One vector is turned by the same rotation once a step. Each row is the vector after some number of steps, and that number follows the row.
The counts run from 0 to 170.
[134  64 130 132 106 117 130 109 106 115 165 121 141  97  85 157 135 188
 123 116 124 105 104 124 134 137 125 172  96 116 148  96 169 150 124  83
 143  85 135] => 71
[121 145 164 169 132 109 119 117  93 123 168 120 161 107 123 146 127  74
 157 124 130  95 163 185 137  96 140 143 182 140 135 168 127 130 103 117
  92 140 150] => 115
[130 105 166 128 116  99 110 143 105 161 172  98 129 120 134 163 114 104
 160 119 104  84 152 180 129  99 151 156 156  91 133 131 111 167 128  93
  94 108 164] => 57
[116 164 151 163 154 118 129 137 134  93 150 106 176 135 119 153  95 112
  88 149 167 138 106 137 174 133 126 146 157 207 145 138 104 130 127 102
 138 121 153] => 104
[117  84 140 131 135 146 114 133 132  99 159 104 144  86 133 124 104 156
 121  85 133 113 161  84  92 126 143 165 122 117 172  72 148 162 135 129
 158  81 137] => 144
[138  92 162 147 152 157 122 138 199 110 111  62 132 142 127 150 108 123
 103 113 115 162 159  97 144 132 137 161 143 141 179 116  93 141 108 123
 129 136 112] => 92
[132  52 131 152 107 134 130  95 118 105 156 116 143  86  97 140 144 181
 133 103 123 103 142 103 110 138 122 160 115 131 177 103 185 148 125 111
 131 110 130] => 75
[150 123 150 160 147 185 131 129 182 100 122  95 151 120  93 151 131 109
  98 119 135 174 164 123 163 126 125 163 147 128 133 155 103  88  80 127
 126 127 105] => 28
[131  98 154 138 155 159 107 124 174  83 114  80 155 102 121 123 102 136
  98  87 122 155 159  89 121 128 143 172 129 108 150 110  99 128  85 131
 163 113 100] => 87
[157  59 133 123 109 138 121 132 121 157 177 125 108  92 100 173 130 148
 155 116 120  96 138 148 152 122 121 174  95 124 146 138 164 117 153  95
  87 106 141] => 131
[126  86 129 124 132 146 106 135 117  96 168 122 152  65 119 125  99 167
 117  88 147 108 141  96 107 131 134 172 105 125 149  85 153 140 147 120
 157  70 136] => 141
[151 127 163 151 157 153 126 148 140 121 163 111 130 157 126 173 101 108
 109 127 156 125 123 121 178 126 135 155 136 210 190 153 122 118 136 123
 119 146 137] => 38
[129  88 122 124 129 147 106 132 118  99 168 127 152  61 118 126 101 169
 117  91 153 108 141  98 115 132 131 174 102 127 140  90 159 132 147 116
 151  68 140] => 140
[155 131 166 149 162 156 128 150 149 115 157 103 129 163 116 174 100 111
  98 129 153 138 116 117 183 125 137 164 126 196 183 150 114 113 120 117
 135 139 128] => 36
[151 109 166 117 134 110 108 135  96 149 176 114 123 111  97 171 121 110
 145 114 109 100 115 179 158  95 145 181 105  88 119 148 121 118  98  87
 122 107 128] => 124
[152 125 153 154 152 183 130 130 182  99 127  97 149 125  94 153 123 113
  95 123 139 173 153 124 169 127 128 168 141 133 135 156  99  88  81 124
 131 125 105] => 29
[142 111 153 168 145 184 137 119 186 100 120  90 152 112  97 142 139 108
 111 119 123 175 180 123 146 122 127 154 157 120 145 148 116  98  79 136
 117 131 105] => 26
[136  93 152 128 104 106 118 137 115 165 167  99 128 112 125 167 124 112
 161 124 102  89 158 181 136 107 139 157 158  85 119 136 117 159 130  88
  83 104 166] => 59
[136 119 139 162 140 157 132 141 195 109 122  84 154 136 124 159 103 120
  94 145 147 161 145 121 174 145 113 148 166 187 145 146  92 120 135 112
  99 129 144] => 98
[149 119 166 121 133 109 106 134  95 143 176 115 129 107 100 168 117 104
 146 116 112 104 119 185 157  94 144 183 110  87 112 155 116 117  94  88
 122 107 131] => 123
[127 147 141 163 143 139 129 137 166  96 132  98 169 129 117 156  97 117
  87 151 167 152 121 133 181 141 113 149 163 200 134 147  94 117 135 106
 117 119 150] => 101
[156 134 167 145 163 162 128 147 158 107 149 101 133 157 107 172 105 112
  89 127 150 151 115 118 185 126 136 170 120 176 166 148 104 103 106 118
 144 129 117] => 34
[135 110 140 158 139 160 131 139 201 113 116  80 148 137 125 159 106 120
  99 141 141 162 152 120 171 146 116 147 164 180 152 143  90 123 136 114
  97 136 142] => 97
[134  94 162 140 157 156 113 133 185  92 111  70 144 123 125 135 100 132
  99  95 115 160 155  90 129 127 144 168 131 119 162 110  94 138  91 127
 157 120 101] => 89
[110 163 167 168 155 101 129 128 109  93 165 109 168 140 123 152 104 100
 108 143 158 118 109 144 156 118 139 146 159 202 166 131 117 147 120 108
 141 131 153] => 107
[157  91 162 117 130 113 112 138 101 156 179 109 112 115  97 178 122 123
 148 116 103  98 115 171 159 100 143 186  95  93 134 141 135 125 112  84
 113 110 130] => 126
[131  83 126 153 131 163 110 103 151  77 124 111 169  61 116 108 120 160
 117  84 137 133 178  90 106 135 122 161 141 111 136 120 141 122 101 138
 138 110 112] => 82
[114 165 159 164 155 113 130 132 125  91 155 105 172 139 120 152  96 107
  95 146 166 131 104 141 170 128 133 147 158 207 154 132 108 134 124 104
 139 120 155] => 105
[134  98 158 141 156 159 109 130 180  87 111  73 148 112 125 127 102 134
 100  90 119 156 156  90 126 127 144 169 129 114 157 107  97 133  88 127
 161 117 100] => 88
[132  63 144 107 113  88 103 134 138 143 142  80 125 107 122 163  98 157
 137 121 101 105 111 147 142 129 127 175 107 110 132 105 116 167 145  71
 110  96 149] => 0
[133 119 149 149 129 154 136 130 184 101 116  77 165 151 108 154 116 149
  71 130 134 165 133 115 158 147 130 158 166 116 126 114  80 148  95 100
 151  94 137] => 158
[121  83 140 151 122 170 126 130 182 108 126  85 152 104 135 128 120 137
 119  99 122 139 202  99  99 133 135 147 176  98 151  96 115 160 121 131
 119  98 141] => 150
[132 129 139 161 144 154 132 138 187 107 123  91 163 133 122 156 103 119
  90 147 155 159 142 128 177 146 113 147 164 194 137 146  91 117 135 109
 104 130 146] => 99
